One turn moves every row onto another: examples first, then more rows asked
Pez: [ 25   3  -1  21   9   5  -2 -43  20 -16  -4  12  -8   2  19  10 -20 -11
 -34 -19  18   7   0  21   3]
zofo: [ 29   2 -10  12 -10  16 -14 -30  13   3 -12  12  -6   2  -5   3  -8 -16
 -16 -19   8   8  -4  11 -13]
melek: [ 24 -15  10  10   4  12   1 -36  10  -6  27  18 -10  26  16  13 -23   1
 -24  -8  14   9   1  11  22]
far: [ 30 -12  34 -17   2  12   2 -23  24 -11  -6  -1   6   2   1  -3 -29  -9
 -15   1  34   6 -56  10  13]
bofe: [ 14  32  20  13  -6  12 -13 -21  19 -10 -10  -4  10  -6  -9  -9   7  -9
  -7 -15   1 -12 -40   6  -9]
Vamav: [ 26  12 -19   4  -4   1 -11 -41  12   3  10  16  -8  -8  15  11  -9   4
 -21  -9  17   5   5   9  12]
Sida: [ -6  -3  40  11  21  11   4 -44   5 -15  34  21  -6  -8  34   1  -7  -4
 -20  -4  36   5 -19  21  14]
defaz: [ 21   9 -11  16  -5   5 -12 -21   0   6   3  16  -5  22  -4  19 -22   5
 -17   1   1  -2  -9   3   8]
Pavu: [ 21  -3   3  20  12   6   2 -54  21 -16  -9   3 -14   6  15   7 -11 -16
 -35 -12  23  10  -3  18   6]
mami: [ 15  17  43  -9  14  -7  13 -23  -1   5  11 -16   1 -30   9   0   0 -16
  -3   6  31  33 -43  -8 -15]
Nuso: [ -5   4  42  -5  11   8   2 -19 -10  20  23  -4 -14 -32  23  15  -9  -6
   1  16  29  30 -41   3   9]
nud: [ -6  12  28   6   8   4  -8 -12 -16  19  13  -4 -10 -26  12  25  -3  -3
   5  28   8  22 -40  -5  -1]
vitim: [ 18  24   1   0  -2  -8  -1 -22  -9  12  32   5   3 -23  13   9   2  10
  -2   5   4  24  -7 -12   8]
rure: [  8   4  48  -4   5   1   3  -4 -20  -4   3 -11 -15 -22  -4  -2  -6  -3
   5  11  21  19 -54  -4  -2]
lil: [-11   8  42  18  17   6   1 -43  13 -11   3  -8 -19   3   6   0   3 -29
 -27 -18  21  12 -30  27 -23]
Patez: [ 19  -1  23   1   4   0   4 -29  16  13   9 -19 -19  -5   9   8 -30 -16
 -20  18  30 -18 -53  18  19]
puda: [ 18 -11   0   9  -4   5 -20 -30   9 -11   2  -1 -21  29  -2   3 -20  -6
 -26 -22   2   6 -12  18  -2]
rofa: [-11   0  44   3   9  -2  -8 -20  -2 -25  37   3 -14  31   1   1 -12   4
 -15  -7   5   7 -35  14  -2]
mipap: [ 24  -2  47 -13  10   0  10 -28  16  -6  -9  -7   5  -8   5  -5 -23 -21
 -18  -2  37  23 -56   6  -9]
dogup: [ 24  -7   5  13   0   7  -6 -27  11  -6  26  20  -9  22  16  17 -28   2
 -27 -16   7   6   1  17  14]
pim: [ 10  -4  39  -2   4  -9   1 -16  -5  -1   9 -16 -26  -4   3   0 -31  -8
 -14  20  22  -8 -63  10  10]
nagas: [ 20  -4   0  19  -5   3 -15 -26  12 -15   4   0 -26  19   0   7 -20 -12
 -26 -19  -4   0 -10  23  -6]
Rebov: [ 22  -1  -4  18  10   3  -5 -50  15  -4  -5   1 -14   9  16   2 -16 -12
 -34 -21  23   4  -1  20   1]
mido: [ 22 -13  -1  13   6   9 -11 -36   8  -4  20  17  -6  24  21  10 -29   1
 -25  -8  15   3  -2  12  16]
furer: [-12  12  50  -1  13   5  -7 -25   5 -11  46   8   7  13  13   4   7   4
  -7 -11   3  20 -33   4   0]
deni: [ 13  34  19   3   2  15  -5 -37  30  16  16  11  23 -19  21  14   9  -7
 -16 -12  20   3 -21   8  10]
gokol: [  1   5  43  -7  10   1   3 -15 -11  19  25  -5 -11 -28  16  21  -5  -8
  -1  21  27  26 -45  -1   9]
mabav: [-24  16  46  21  13   8  -8 -31   1   0  14 -10 -23  -4   4   5  17 -15
 -14 -12   4   3 -38  23  -9]
Tebid: [ 22  11  11  12  -2  18   0 -21  -7   6 -15  13   7 -36   2  -3   9  -8
  -1 -11  14  27 -13  -2  -6]
muv: [  3   7  46  -1   7   1   3  -5 -22  -7   8 -11 -16 -19   1  -8 -13   5
   8  11  18  19 -52  -5  -1]
Zet: [ 10   8  38   3   4  12   2  -8 -19  -2 -12   3  -4 -31  -1  -2   3   4
  10   1  17  27 -40  -8  -9]
Tum: [  7  20  44  -4  16  -4  11 -25   0   7   8 -19   0 -23  10  -1  -6 -16
  -1   4  26  39 -44  -7 -21]
tafud: [ 15  26  30  -5   8  -7  10 -24  -6  14  24  -9   1 -31  15   3   5   0
   5   2  19  33 -26 -13 -16]
Ranim: [  3  16   6  20  -2   5 -12  -9 -15  14  -6  -1  -4  -7  -8  22  -3  -6
  -3  17 -11  18 -28  -5  -4]
vogo: [ -7  11  47  23  26  15   5 -38   2 -20  15  16   7 -18  25 -11   9  -5
  -9  -4  25   1 -31  10   4]
femir: [ 28   5  31 -27  -5  -5   8 -31  26  17  21 -20 -14   0   2   3 -19  -7
 -21 -17  33  10 -42  16  12]
tuva: [ 17 -11   6  13  -6   3 -12 -32  12 -16   8  -8 -30  28  -5   3 -14 -12
 -24 -13  -3   5 -12  17  -1]
nus: [  4  20  22   7 -12  18 -18  -9   5  13  27  12  -1  -1   4  13   0   9
  -3  -2  -2 -18 -34  10  25]
Gefem: [ 16  -2  43 -24   1  -5   8 -29  10  22  33  -8 -18 -16  20   9 -20  -9
 -19  -4  38  19 -42  15  14]

Nuso turns into Tum
bofe turns into nus
Where do these go?
puda turns into mido
femir turns into far
gokol turns into mami
nagas turns into dogup
tafud turns into Zet
mipap turns into pim
rofa turns into Sida
furer turns into vogo
Pavu turns into tuva
vitim turns into Tebid
zofo turns into defaz

